In the data rows, the value 128 means zero.
Here are some points:
[117, 168, 155, 45, 148, 147, 97, 139]
[128, 166, 177, 62, 145, 166, 82, 120]
[131, 133, 85, 170, 161, 134, 104, 129]
[92, 155, 192, 76, 154, 106, 91, 144]
[136, 99, 107, 183, 128, 124, 136, 135]
[145, 157, 94, 145, 68, 143, 135, 153]
[106, 167, 122, 142, 168, 94, 87, 158]
[47, 170, 105, 82, 178, 5, 73, 205]
[115, 142, 134, 173, 102, 144, 137, 98]
[111, 80, 90, 188, 134, 120, 177, 99]
[92, 133, 179, 114, 81, 83, 149, 176]
[127, 115, 80, 25, 219, 153, 125, 124]
[162, 33, 53, 145, 89, 204, 168, 49]
[124, 129, 110, 188, 56, 125, 147, 133]
[152, 113, 112, 129, 133, 183, 142, 86]
[172, 60, 67, 150, 148, 152, 170, 75]
[116, 178, 155, 154, 3, 119, 99, 150]
[149, 138, 121, 147, 106, 131, 155, 108]
[145, 71, 105, 186, 143, 122, 143, 91]
[106, 132, 123, 125, 148, 130, 105, 169]
[121, 152, 148, 93, 126, 134, 137, 150]
[134, 115, 160, 120, 132, 96, 147, 164]
[124, 145, 89, 162, 149, 80, 124, 160]
[113, 132, 181, 42, 166, 114, 133, 161]
[118, 140, 110, 157, 152, 114, 110, 162]
[122, 144, 106, 129, 89, 141, 157, 151]
[136, 137, 144, 142, 117, 123, 109, 160]
16 more points follow, each with its number after it:
[126, 106, 134, 123, 128, 155, 139, 162] 0
[148, 122, 99, 156, 149, 106, 161, 92] 1
[145, 87, 101, 126, 167, 149, 151, 113] 2
[108, 165, 79, 122, 157, 138, 128, 131] 3
[140, 71, 144, 139, 53, 185, 153, 71] 4
[115, 144, 174, 126, 103, 121, 125, 155] 5
[128, 65, 136, 218, 22, 140, 137, 113] 6
[121, 152, 140, 155, 128, 90, 74, 157] 7
[110, 177, 111, 47, 200, 104, 137, 102] 8
[155, 99, 97, 163, 97, 169, 150, 98] 9
[150, 144, 123, 121, 174, 154, 97, 113] 10
[129, 159, 166, 76, 171, 120, 118, 127] 11
[92, 141, 185, 21, 176, 114, 94, 155] 12
[115, 159, 140, 176, 124, 93, 79, 131] 13
[78, 152, 240, 17, 70, 95, 56, 157] 14
[161, 126, 124, 135, 73, 157, 142, 159] 15
Which of these numbered points is nearest to each point below, looking only along the 2 directions in which the first points spread most? Its number follows each.
[126, 126, 149, 74, 148, 173, 139, 111] > 10
[148, 133, 140, 114, 109, 132, 141, 133] > 0
[121, 110, 190, 118, 138, 142, 120, 91] > 3
[106, 143, 139, 209, 98, 57, 129, 141] > 13
[158, 66, 80, 214, 83, 107, 153, 76] > 4
[104, 144, 135, 43, 184, 170, 123, 116] > 8
[119, 156, 124, 163, 121, 65, 152, 131] > 13
[168, 107, 80, 200, 72, 140, 136, 109] > 4
Here are 16 other points, each followed by its number:
[137, 116, 70, 95, 158, 171, 158, 108] 0
[132, 93, 127, 165, 106, 130, 169, 131] 1
[119, 116, 115, 121, 191, 107, 124, 160] 2
[122, 121, 181, 110, 110, 161, 133, 92] 3
[147, 124, 117, 134, 161, 156, 134, 93] 4
[138, 103, 166, 192, 30, 131, 81, 138] 5
[116, 152, 176, 89, 139, 151, 93, 126] 6
[134, 113, 170, 125, 139, 137, 113, 149] 7
[141, 147, 99, 177, 156, 78, 138, 105] 8
[118, 151, 109, 200, 98, 49, 135, 144] 9
[134, 82, 137, 216, 5, 72, 154, 114] 10
[179, 108, 157, 86, 104, 163, 160, 94] 11
[163, 82, 106, 135, 64, 168, 190, 79] 12
[102, 140, 99, 158, 200, 81, 80, 136] 13
[128, 133, 166, 59, 151, 147, 116, 153] 14
[181, 129, 98, 156, 34, 168, 162, 94] 15
The same question for these:
[119, 163, 183, 159, 72, 103, 112, 100] > 9
[140, 130, 134, 102, 167, 152, 140, 131] > 2
[132, 79, 75, 220, 79, 125, 138, 104] > 15
[160, 99, 103, 124, 153, 132, 171, 100] > 4
[146, 114, 100, 187, 72, 145, 160, 112] > 15
[151, 108, 101, 110, 177, 150, 168, 46] > 0
[97, 173, 128, 172, 110, 57, 64, 175] > 9
[139, 139, 138, 133, 138, 140, 97, 131] > 7
